A single turn carries every row of the set below to another of its rows. Some are shown first; where does it send the rows asked next?
Z775: [ 20  10 -13  15  21 -16   0  -4   2  -6   2  -3]
Z247: [ 2 15  0 12 23 -3  7 14 14  5 17 -6]
Z882: [  1  19  14  13   2   4   4  13   3 -17   2   9]
Z703: [-1 -2 -1  6 -1 -9 -2 -9 15 -8 18 16]
Z783: [ -8  13  -1   0  18   6  14 -15   0  -4  -5 -14]
Z348: [  8  21  -7  18  16  -8   7 -15   9 -18  -9 -10]
Z124: [ 5 16 -4 15 -5 -3 -4  2 25  2 19 -7]
Z490: [  1  20 -10   3  -5  10  11   8   9 -19  20  -5]
Z12: [ 11  -2   6  -5   4  -4  -2 -13  19 -15   6   8]
Z256: [  0   5 -19  11  14  -2  31  -2   7  -4   6   6]
Z857: [  4   3 -21   0  11  13  -4 -16  13 -10   4   7]
Z394: [  5  16  -9  12  -6 -17   2  -9  23   4   8   4]
Z879: [ 11 -15  -4  11  12  -3  11  -3  -1 -12   1   2]
Z213: [  9  26 -18   7  26   1   3 -11  10  -8   6  -8]
Z623: [ -1  20 -10   4  -7   8   8   6  10 -21  18  -6]
Z638: [ 10  23 -10   8  11   4   1   0   7  10   6 -21]
Z621: [ 18  11  -6  16  -5   1   4   7 -10  -6   0  -8]
Z393: [ 11  20  -5   9  23  -2   7   6  13   7  10 -18]
Z728: [  9  -5   1   3   2  -8  -7 -10  21 -13   9   7]
Z185: [ 13  22   2   6  -6   1  20   2  26 -12   0   2]
Z487: [ 17  -1   4  -6   1 -10  -2  -5  15 -18   4   0]
Z700: [ -4  13 -19  -7   6   4   2  11  -2  -7   1   9]
Z501: [11 -1 11 26 11  9 14  2  4 -4  2 -2]
Z976: [ -2  16 -11  12  -4 -20   1  -3  16   6   0   5]
Z245: [  1   0  13  -2   8  -4  14  -9  -2 -10   0  11]
Z517: [ 10   4  -2  -5   0  13  24 -12   4   1  10   6]
Z871: [  7  16  -6  10  20  -9   7   9  16   6  16 -14]
Z242: [ -8  15   2  12  15  12   3 -17   1  -6   2 -15]
Z848: [  4  -1   5  -3   8  12  22 -10   3   3   3   7]
Z588: [-19  14 -16   5  11  -1  18   3  16 -10   3  -3]
Z23: [ 17  11  -6  14  -4   0   2   6 -11  -9  -1  -9]
Z314: [ -4  12 -19  -8  10   5   0  12  -2  -9   0   6]
Z286: [  5  -4   7  -1   6   5  24 -10   5  -3   4  11]
Z497: [  4  -8   2  15  14   4   7   3  18 -23   0  -6]
Z833: [  6  16 -13  16   7   4  -5  -8  -7  -9  17  12]
Z511: [  3  19 -11  14  -4 -11   2  -3  27   7   8  -1]
Z751: [18 17 -9  4 18  7 13  8 29 -9  7  4]
Z586: [ -2  16  -3   6   7   1  34  -6   5 -14   1  -9]
Z856: [  0  21  13  13   0   4   6   9   2 -16   0  10]
Z709: [18 20  1 22  7  3  3  5 24  3  3  5]
Z656: [ -1  17  -1 -10  16   6  17  -3  -3  -1  -4 -11]
Z373: [  5   6 -17  20   0   7   4 -12  17   0  -9   9]
Z425: [ -8   0 -13   6  -2   3  -2  -1  26 -10  -1  10]
Z547: [  9  14 -12  14   9   3  -3  -6  -7  -9  18  14]
Z395: [-10  12   0   7  17   6   9 -11   2   0  -3 -20]

Z623 turns into Z621
Z976 turns into Z247
Now find these:
Z857 turns into Z185
Z245 turns into Z703
Z848 turns into Z12
Z497 turns into Z373
Z286 turns into Z728
Z882 turns into Z833
Z213 turns into Z586

A single turn carries every row of the set below to another of its rows. Some are shown first; where does it send the rows asked next?
Z141: [-10 -13   0   1  -3  10   2   1  10  15   5  18  14  -6 -10  -2 -12  22
 -25  -9   8  -3   2  -3  11  -9   1 -13  -4   0  18  -3  18]
Z610: [  7   8   7  18   1  13  10  -4  12  12  19  17  16  -5   6  -7   1  10
   5   9  -7   3  -6 -31  14   1  12 -19   1  -6   1   3   9]
Z457: [  8  -2 -12  -4 -11  -9  -8 -16  17  21 -11  23  -3  19   1  -4   2   2
   8  17  16  -7  -6  -1  -3 -19  19 -18  -9  -1  24  -2   3]
Z146: [ -9  10 -11   4  -6 -11   0  -1  19  12  20   3  11   8  22 -19  -2   4
   7  11   3 -15 -18 -21   9 -21  11   9 -15  -2  14   0  12]
Z209: [-12  20 -13  -6  13   6  -7   4  31   2  -4  -9  13  10  -3  -4   5 -15
 -13   6  -5  -7  10 -23   3  -1  13  10  -2   6   2  -5   5]
Z945: [-13  21  -2  -3   9   8   2   1  30   3   0 -10  10  10  -3   1   1 -17
 -14   5  -3 -10   8 -20  -1  -5  13  11   0   6   4 -10  13]
Z778: [ -8  21  -3  -3   6  11  -9   5  32   1  -3  -8   7  11   5   0   5 -14
 -12   2  -2  -8   8 -22  -2  -5  16  12  -4   5   4 -13  11]
Z473: [ -3  10 -12   2  -9 -10  -7   5  21  10  15   2   3   7  22 -15  -4   2
  10  12   6 -10 -18 -19   5 -20  14   9 -19   1  12  -3  10]
Z698: [ 15   5  -4  17 -15  13   5  -2   2  15  12  13   1   8 -21  -4  -5  12
   1  -3  -4  -4   2  -9   6 -11   5 -15   4   1   7   9  24]
Z98: [ -6  10 -13   6  -4  -9  -6  -3  14  10  15   6   8   5  21 -20  -7   8
   8  10   6 -16 -19 -23   6 -21  15   7 -16  -6  19   1  11]
Z831: [  1  -4 -14 -14  15   5  -7  -7   7   8 -12  18  12  10  -3  -1   3  -6
 -18  11   8 -10  23 -19  -5 -21   6 -17  -6  -8  11 -21  -5]
Z189: [  4   0  -9  -8  13   6  -2 -10   3   7  -6  14   8   8  -2   4  -1  -2
 -19  12   8 -13  23 -16  -2 -21   8 -18   1  -3  11 -25 -12]
Z19: [ -6  14 -18   7  -4 -12  -4   4  21  13  13   7   9   3  17 -20  -5   1
  10   8   5 -15 -16 -24   4 -16  15  11 -13  -2  13   0   5]
Z603: [  7  -1 -12 -12  12   7  -5  -9   5   7 -14  13  12  16  -3  -1   1  -4
 -22  13   4 -10  20 -16  -3 -20   7 -16   1  -8  12 -20  -9]
Z270: [  5  -4 -13  -4  -7  -7  -9 -22  11  16 -10  20  -4  21 -13  -3  -4  -1
   3  21  11  -9  -8  -3  -2 -20  17 -18  -5  -2  22   5   3]
Z759: [ -2 -13   1   3  -5  12   1   1   4  14   2  15  11  -7  -7   0 -13  19
 -24 -11   5  -2   4  -6  16 -13  -2 -12  -7   0  14  -4  17]
Z352: [ -9  -9  11  -2   2   9   7  -6  25   9   4   6  12  -5  -8   3  -4   0
 -19   8  -4  14 -10 -17  21   4   6 -16   2   4   1   8   7]
Z328: [ -4  11 -11   3  -6  -9  -2   1  19  13  14   3  11   9  16 -23  -8  -1
   8  13  -1 -17 -22 -22   3 -16  17  11 -16   0  16  -1   7]
Z188: [  8  -2  -8 -11   9   8  -6  -5   9   6 -10  11   7  11  -1   3   7  -5
 -17  12  12  -8  20 -18  -4 -21  10 -18  -2   0   7 -27  -9]
Z582: [ -8  21  -9  -6   9   9  -3   2  27   0  -5 -10  12  10   1  -4  -3 -14
 -17   7  -8  -9   8 -26   0  -1  15  12  -3   5   8 -10   5]
Z860: [  6  -3 -17  -3  -9 -14  -7 -16  14  21  -8  26  -3  18  -8  -7  -3  -4
   7  14  12 -10 -10  -4  -6 -22  14 -13  -6  -7  21   5   4]
Z790: [  2  13   3  19  -1  11   8  -4  12  10  21  20  15  -4   3  -3   0  12
   3  12  -8   1  -4 -31   9   6  11 -20   5 -12   3   1   9]
Z344: [-13  22  -6   1   8   8  -3   1  29   0  -2 -15  10  13  -3  -6   1 -16
 -13   5  -3  -7   1 -22  -1  -6  15  10   1   5   2  -4  13]
Z787: [  8  -3 -12  -3  -8 -10  -7 -17  11  22  -8  24   2  25  -4 -11  -3  -1
   4  18   9 -13 -11  -2  -3 -22  17 -15  -5  -8  23   3   3]
Z756: [  2  16   5  16   1   7   9  -3  15  11  23  24  11  -1   7  -7   6   9
   8   8  -8   3  -2 -27   4   5   7 -23   1  -8   3   1   8]
Z187: [  9   6  -9  15 -18  10   7   3   1  13  19  12   1   7 -23  -3  -7  13
  -3   3  -3  -6   2 -10  -1 -10   5 -16   3   3   7   8  25]
Z107: [ -9 -10  -3  -1 -10   7   1   5  12  13   4  22  11  -8  -6   3  -8  18
 -30  -8  12  -6   5  -6  13  -8  -1 -10  -6   4  18  -5  16]
Z678: [ 11  11 -10  11 -18   5   7   5  -1  13  17  13  -1  10 -21  -1   2  11
  -3   0   2  -7   6  -8   0  -7   0 -17   2   3   9   6  24]
Z612: [-12  -8   9  -3   2   4   6  -6  24   8  10   7  13  -1 -10   1  -1   4
 -21  11  -1  15 -12 -18  18   5   3 -18   5   1   0   5   2]
Z94: [-14  -8   8  -2  -2   3   6  -3  32   7  11  15   9  -2  -7   2  -1  -1
 -20  12  -2  13 -11 -18  16   3   2 -17   2   7  -1   4   0]
Z542: [  1   2  -8  -6  19  11  -4  -9   6   5  -9  12  15   7  -2  -1  -1  -2
 -20  12   9 -12  21 -21  -2 -21  10 -18  -3  -5  10 -26  -8]
Z825: [  4  -2 -13  -2 -11 -10  -7 -23  13  19  -5  23  -4  22  -3  -3   0   2
   6  18  10 -11  -7   1   1 -18  16 -17  -1  -3  24   6   2]

Z787 turns into Z328
Z457 turns into Z473
Z759 turns into Z698
Now find these:
Z270 turns into Z98
Z146 turns into Z945
Z678 turns into Z756
Z860 turns into Z19
Z141 turns into Z187

